The same turns and mirrors carry the whole set onto itself and the rows of a family onto each other. Which other rows belong to the same family as each row named below? List them in the order they appear above.
These 40 rows form 5 families of 8 rows each.
j_656: [ 3.68 -1.86  0.35  1.97  0.48  0.81  5.19 -0.27 -0.18]
j_558: [ 1.95  0.57  2.68  1.47  1.19  0.54  2.96 -0.71 -0.06]
j_798: [ 3.98  1.59  1.59 -1.85  0.90  0.77  3.06  0.00  2.21]
j_532: [ 4.86  1.08  1.62 -1.40  1.39  0.63  2.89  0.54  3.12]
j_474: [ 5.86 -1.56  0.19  0.96  0.73 -0.53  0.21  1.25  2.46]
j_549: [ 4.94 -0.43 -0.80  0.10  2.63  2.15  0.44  1.03  0.37]
j_950: [ 5.67 -1.89  1.13  1.16  1.03 -1.22  0.40  0.11  1.86]
j_956: [ 5.29 -1.57 -0.37  1.50 -0.03 -0.85  0.25  0.46  2.04]
j_111: [ 4.86 -0.51 -0.88  1.01  2.15  2.10  0.33  1.37  0.13]
j_562: [ 3.61 -1.31 -1.08 -0.07 -0.57  3.11  3.18  1.51 -0.16]
j_555: [ 3.58  0.90 -0.75 -1.06  2.18 -1.98  3.75  1.92  1.03]
j_945: [ 1.67 -0.15  3.17  1.15  0.82  0.32  1.62 -0.42  0.87]
j_653: [ 3.25 -0.21 -0.32 -1.72  2.52 -1.47  3.94  2.36 -0.22]
j_175: [ 5.15  0.85  2.03 -1.80  1.18  0.84  3.41  0.30  2.05]
j_382: [ 2.84 -2.54  0.46  1.92  1.29 -0.50  5.00  0.25 -0.05]
j_154: [ 3.08 -0.16 -1.14 -1.34  2.75 -1.02  3.61  2.65  0.53]
j_398: [ 2.02 -0.82 -0.72  0.04 -0.45 -2.36  1.15  1.86  0.70]
j_647: [ 2.43 -0.50  3.44  0.75  0.75  0.76  1.72 -0.63 -0.04]
j_516: [ 4.65 -0.48  0.09 -0.64  2.46  2.02  0.04  1.78 -0.10]
j_222: [ 2.16 -2.02  0.46 -0.46 -1.12 -2.36  1.82  1.49  0.51]
j_23: [ 3.48  0.17 -1.13 -1.53  2.17 -1.78  4.13  1.67  0.73]
j_788: [ 4.59 -1.28 -0.79  0.44  2.27  2.04  0.67  2.57 -0.10]
j_451: [ 3.10 -0.07  0.08 -0.69  2.21 -2.53  3.85  2.29  0.80]
j_303: [ 4.06 -0.25  0.25  0.03  2.66  2.72  0.47  1.58  0.60]
j_405: [ 3.54 -2.53 -0.39  0.26 -0.90  2.60  3.32  1.91 -0.05]
j_744: [ 3.32 -1.65 -1.42 -0.84 -0.35  2.64  3.45  1.49 -0.26]
j_787: [ 5.13 -1.55  0.31  1.28  0.20 -0.79  0.01 -0.29  2.24]
j_886: [ 3.62 -1.66 -0.98 -1.14 -0.39  2.46  4.20  1.92  0.83]
j_614: [ 3.37 -2.57  0.28  1.81  0.42  0.21  4.91 -0.62 -0.14]
j_55: [ 1.67 -1.53 -0.45  0.10 -0.36 -2.52  1.44  1.19  0.52]
j_418: [ 3.86  1.12  1.99 -1.68  0.65  0.14  4.31  1.09  2.24]
j_636: [ 2.17  0.09  2.77  1.26  1.46  0.51  2.27 -1.24  0.19]
j_876: [ 5.16 -2.03  0.85  2.03  1.03 -0.56  0.73 -0.09  2.33]
j_130: [ 4.25 -2.09 -0.84 -1.30 -0.63  2.09  3.60  1.96  0.02]
j_3: [ 3.89 -2.34  1.52  2.37  1.00  0.92  4.70  0.04  0.00]
j_889: [ 1.75 -2.26 -0.33  0.21 -1.20 -1.70  1.79  1.78  0.97]
j_920: [ 3.77  1.93  1.86 -1.20  0.50  0.12  3.42  0.17  2.25]
j_612: [ 3.63 -3.05  0.70  1.79  1.10 -0.26  4.43  0.09 -0.84]
j_693: [2.17 0.42 3.37 0.72 1.45 1.34 2.95 0.14 0.22]
j_968: [ 2.30 -1.20  0.52  0.03 -0.46 -2.38  0.57  2.09  1.31]

Which other rows belong to the same family as j_612? j_950, j_653, j_175, j_647, j_516, j_222, j_130
Which other rows belong to the same family as j_956? j_656, j_558, j_111, j_562, j_555, j_398, j_920
Which other rows belong to the same family as j_3? j_474, j_788, j_451, j_405, j_418, j_693, j_968

The same turns and mirrors carry the whole set onto itself and the rows of a family onto each other. Which other rows belong to the same family as each row named below? List them in the order they appear above.
These 32 rows form 4 families of 8 rows each.
j_553: [ 0.61  2.35 -1.86  0.46 -0.87  0.33 -1.70  0.86]
j_961: [ 2.39 -1.24  1.09  1.06 -0.92 -0.67  1.82  0.75]
j_39: [-1.67  1.67  1.07  0.72  0.90  1.71  0.82  0.97]
j_152: [-1.00  0.57 -0.07  0.62 -0.25 -3.00  1.61  0.94]
j_411: [-1.52  1.25  1.57 -0.70 -0.06  2.14  0.26 -1.60]
j_513: [ 2.75 -1.41  1.34  0.69 -0.95 -0.44  1.49  0.34]
j_835: [ 1.53 -1.31  0.86  1.06 -1.97 -0.92  2.49 -0.51]
j_811: [ 1.45 -0.37  1.61 -2.16  0.11 -1.55 -0.81 -1.14]
j_101: [-2.30  1.73  0.81  0.81  0.30  1.49  1.25  0.29]
j_42: [ 1.87 -1.34  1.06  0.59 -1.96 -0.76  2.15 -0.92]
j_19: [-0.65  1.33  1.75 -0.45  1.10  2.35 -0.20  0.07]
j_488: [ 2.25 -1.57  1.30  0.33 -1.64 -0.51  1.70 -0.82]
j_74: [ 1.23  0.22  1.05 -0.47  1.33 -2.00 -0.19  1.92]
j_126: [ 0.67  2.02 -1.50 -0.44 -1.51  0.59 -2.02 -0.90]
j_326: [-2.14  1.43  1.18 -0.18 -0.43  1.77  0.89 -1.44]
j_281: [-0.78  0.01  0.45 -1.14 -1.43 -2.56  1.00 -2.08]
j_467: [-2.46  1.62  0.88  0.43 -0.23  1.49  1.27 -0.71]
j_979: [-0.97  1.54  1.46  0.17  1.22  2.06  0.21  0.90]
j_825: [ 0.40 -0.27  1.25 -1.93 -0.92 -1.88 -0.01 -2.21]
j_304: [ 1.59 -1.18  0.72  1.40 -1.59 -1.08  2.48  0.19]
j_805: [-0.88  1.20  1.82 -0.84  0.52  2.38 -0.16 -0.94]
j_678: [ 0.10  2.11 -1.77 -0.19 -1.91  0.33 -1.56 -1.14]
j_155: [ 1.95 -1.19  0.79  1.40 -1.23 -0.89  2.27  0.69]
j_660: [ 1.00  2.22 -1.54  0.04 -0.81  0.56 -2.10  0.51]
j_279: [ 1.75 -0.17  1.51 -1.54  1.00 -1.53 -0.88  0.56]
j_766: [-1.34  0.37  0.03 -0.02 -1.12 -2.99  1.67 -0.73]
j_664: [-0.31  2.40 -2.19  0.68 -1.70 -0.05 -1.07 -0.01]
j_164: [-0.26  2.30 -2.01  0.31 -1.93  0.10 -1.21 -0.74]
j_332: [ 0.06  2.44 -2.11  0.75 -1.21  0.06 -1.30  0.63]
j_348: [ 2.66 -1.53  1.44  0.37 -1.26 -0.42  1.46 -0.35]
j_289: [ 0.10  0.51  0.29  0.40  0.78 -2.62  0.85  2.05]
j_176: [ 0.97  2.06 -1.42 -0.33 -1.13  0.61 -2.21 -0.29]

Which other rows belong to the same family as j_467? j_39, j_411, j_101, j_19, j_326, j_979, j_805
Which other rows belong to the same family as j_660? j_553, j_126, j_678, j_664, j_164, j_332, j_176
Which other rows belong to the same family as j_279? j_152, j_811, j_74, j_281, j_825, j_766, j_289

The same turns and mirrors carry the whole set onto itself and the rows of a family onto each other. Which other rows belong to the same family as each row named below? List them in the order they appear above.
These 28 rows form 7 families of 4 rows each.
j_447: [ 1.10  0.24  1.69  0.23 -2.41  1.52  1.59  0.31]
j_802: [-2.88 -0.96  1.28 -2.82 -0.24  2.29  2.29  2.36]
j_674: [-1.72 -0.83 -1.25 -0.70 -2.07  1.09  5.79 -0.52]
j_440: [-1.62 -0.84  0.49 -3.92  0.74  1.44  2.40 -0.86]
j_573: [-1.27 -1.77 -0.95 -2.24 -2.03  1.27  5.57  0.46]
j_713: [-2.05  0.12  2.60 -2.92  0.01  1.81  1.92  1.25]
j_529: [-0.83 -0.76 -2.20 -0.57 -0.01  2.57  0.41  0.44]
j_268: [-0.73  0.53  2.08 -0.70 -1.55  0.25  2.81 -2.30]
j_410: [ 0.04  1.02  2.07  0.85 -2.23  1.17  2.84 -0.33]
j_333: [-1.98 -0.89  2.45 -1.83  0.08  1.77  2.35  2.37]
j_972: [ 0.19  0.80  1.18  0.91 -2.61  1.25  1.51 -0.67]
j_504: [-1.90 -1.31 -2.56  0.25 -0.86  1.49  0.88  0.19]
j_960: [-3.05 -0.30  2.46 -2.04  0.04  0.98  2.38  1.41]
j_178: [-2.09 -1.82 -0.40 -1.07 -1.89  1.05  5.70  1.10]
j_716: [-1.34 -1.31 -1.67 -0.51 -1.07  2.78  0.16  1.41]
j_297: [-1.31 -1.22 -3.00 -1.10 -0.81  2.28  1.17  0.11]
j_189: [-0.47  0.34  2.14  0.69 -3.18  1.44  2.74  0.55]
j_554: [-1.27 -2.02 -2.44  0.05 -0.69  2.24  1.52  1.23]
j_564: [-0.30 -0.47 -2.49 -1.38 -0.06  2.97  1.22 -0.30]
j_195: [-2.52 -0.90 -0.49 -2.02 -2.04  0.98  5.76 -0.24]
j_916: [-2.58 -0.11 -0.93 -0.85 -1.45  1.05  5.58 -1.14]
j_575: [-1.99 -1.38 -1.02 -0.55 -3.17  1.40  5.24  0.44]
j_639: [-0.25 -0.69 -0.93 -2.05  0.15  1.72  0.26 -1.42]
j_499: [-1.38  0.35  1.57 -3.36  0.74  2.47  2.68  0.80]
j_905: [-2.39 -0.27  1.35 -3.09  0.94  2.00  2.60  1.52]
j_122: [-1.50 -0.72 -1.00 -1.04 -1.73  0.25  4.18 -2.64]
j_710: [ 0.28 -0.20  1.46  1.50 -2.34  1.47  1.90  0.78]
j_730: [-0.70  1.49  1.48  1.06 -1.69  1.27  2.34 -1.16]

Which other rows belong to the same family as j_447? j_573, j_504, j_960
Which other rows belong to the same family as j_499? j_564, j_916, j_730
Which other rows belong to the same family as j_710? j_333, j_178, j_554
Which other rows belong to the same family as j_189? j_802, j_716, j_575
Which other rows belong to the same family as j_713? j_972, j_297, j_195
Which other rows belong to the same family as j_440? j_268, j_639, j_122

